[[153 106 137 120 129 131]
 [150 107 133 120 129 127]
 [153 105 131 131 133 124]
 [142 118 120 119 155 121]
 [140 118 115 132 157 115]
 [154 104 134 126 127 124]
 [141 117 119 131 152 115]]
|
[[131 153 106 137 120 129]
 [127 150 107 133 120 129]
 [124 153 105 131 131 133]
 [121 142 118 120 119 155]
 [115 140 118 115 132 157]
 [124 154 104 134 126 127]
 [115 141 117 119 131 152]]

[[115 116 134 124 118 110]
 [139 128 106 123 122 154]
 [143 134 103 122 132 139]
 [111 128 143 120 129 117]
 [150 134 127 141 132 117]
 [128 123 114 133 132 132]
 [126 120 139 108 128 137]
 [118 120 127 137 129 121]
 [123 150 139 125 144 128]
 [123 121 129 136 119 149]
 [122 148 140 127 142 126]
 [128 124 113 133 126 116]]
|
[[110 115 116 134 124 118]
 [154 139 128 106 123 122]
 [139 143 134 103 122 132]
 [117 111 128 143 120 129]
 [117 150 134 127 141 132]
 [132 128 123 114 133 132]
 [137 126 120 139 108 128]
 [121 118 120 127 137 129]
 [128 123 150 139 125 144]
 [149 123 121 129 136 119]
 [126 122 148 140 127 142]
 [116 128 124 113 133 126]]

[[152 151 131 157]
 [147 145 132 151]]
|
[[157 152 151 131]
 [151 147 145 132]]

[[115 124 120 134 138 127 128 130 128 125 128]
 [116 141 130 135 138 128 125 123 128 132 131]
 [139 137 127 120 138 116 120 116 131 125 141]
 [138 118 131 124 138 134 121 121 120 122 103]
 [141 135 137 121 138 124 144 136 134 119 114]]
|
[[128 115 124 120 134 138 127 128 130 128 125]
 [131 116 141 130 135 138 128 125 123 128 132]
 [141 139 137 127 120 138 116 120 116 131 125]
 [103 138 118 131 124 138 134 121 121 120 122]
 [114 141 135 137 121 138 124 144 136 134 119]]

[[130 121 141]
 [143 143 151]
 [118 114 142]
 [122 148 117]]
|
[[141 130 121]
 [151 143 143]
 [142 118 114]
 [117 122 148]]

[[126 123 141 114 121 143 123 123 118]
 [141 129 150 142 117 128 129 112 132]]
|
[[118 126 123 141 114 121 143 123 123]
 [132 141 129 150 142 117 128 129 112]]
---
[[123 124 132 129 127 155]
 [128 127 128 118 130 109]
 [131 129 128 129 126 134]
 [124 128 129 121 127 135]]
|
[[131 129 128 129 126 134]
 [124 128 129 121 127 135]
 [128 127 128 118 130 109]
 [123 124 132 129 127 155]]

[[113 134]
 [126 122]
 [106 112]
 [119 130]]
|
[[113 134]
 [119 130]
 [126 122]
 [106 112]]

[[142 113 121 156 125 136]
 [107 128 116 121 144 151]
 [143 127 155 153 113 116]
 [113 146 147 124 143 150]
 [137 118 112 131 131 113]
 [138 154 122 104 113 126]]
|
[[138 154 122 104 113 126]
 [113 146 147 124 143 150]
 [107 128 116 121 144 151]
 [143 127 155 153 113 116]
 [137 118 112 131 131 113]
 [142 113 121 156 125 136]]

[[121 129 131 120 125 130 127]
 [108 117 136 125 120 116 125]
 [140 136 149 123 127 139 127]
 [109 122 144 125 131 127 130]
 [125 116 122 132 132 121 127]
 [129 144 134 132 130 147 126]
 [129 132 114 128 124 101 126]]
|
[[129 144 134 132 130 147 126]
 [140 136 149 123 127 139 127]
 [129 132 114 128 124 101 126]
 [121 129 131 120 125 130 127]
 [109 122 144 125 131 127 130]
 [108 117 136 125 120 116 125]
 [125 116 122 132 132 121 127]]

[[148 132]
 [119 129]
 [143 149]
 [137 125]
 [150 143]]
|
[[143 149]
 [150 143]
 [148 132]
 [119 129]
 [137 125]]

[[131 117 141 128 144 129 128 122 137 131 123 131 129 131 137 114]
 [131 123 133 132 110 122 107 141 128 149 124 128 105 139 115 136]]
|
[[131 123 133 132 110 122 107 141 128 149 124 128 105 139 115 136]
 [131 117 141 128 144 129 128 122 137 131 123 131 129 131 137 114]]

[[157 139]
 [111 122]
 [131 114]
 [121 134]
 [105 156]
 [143 128]
 [129 143]
 [153 132]]
|
[[105 156]
 [129 143]
 [157 139]
 [121 134]
 [153 132]
 [143 128]
 [111 122]
 [131 114]]
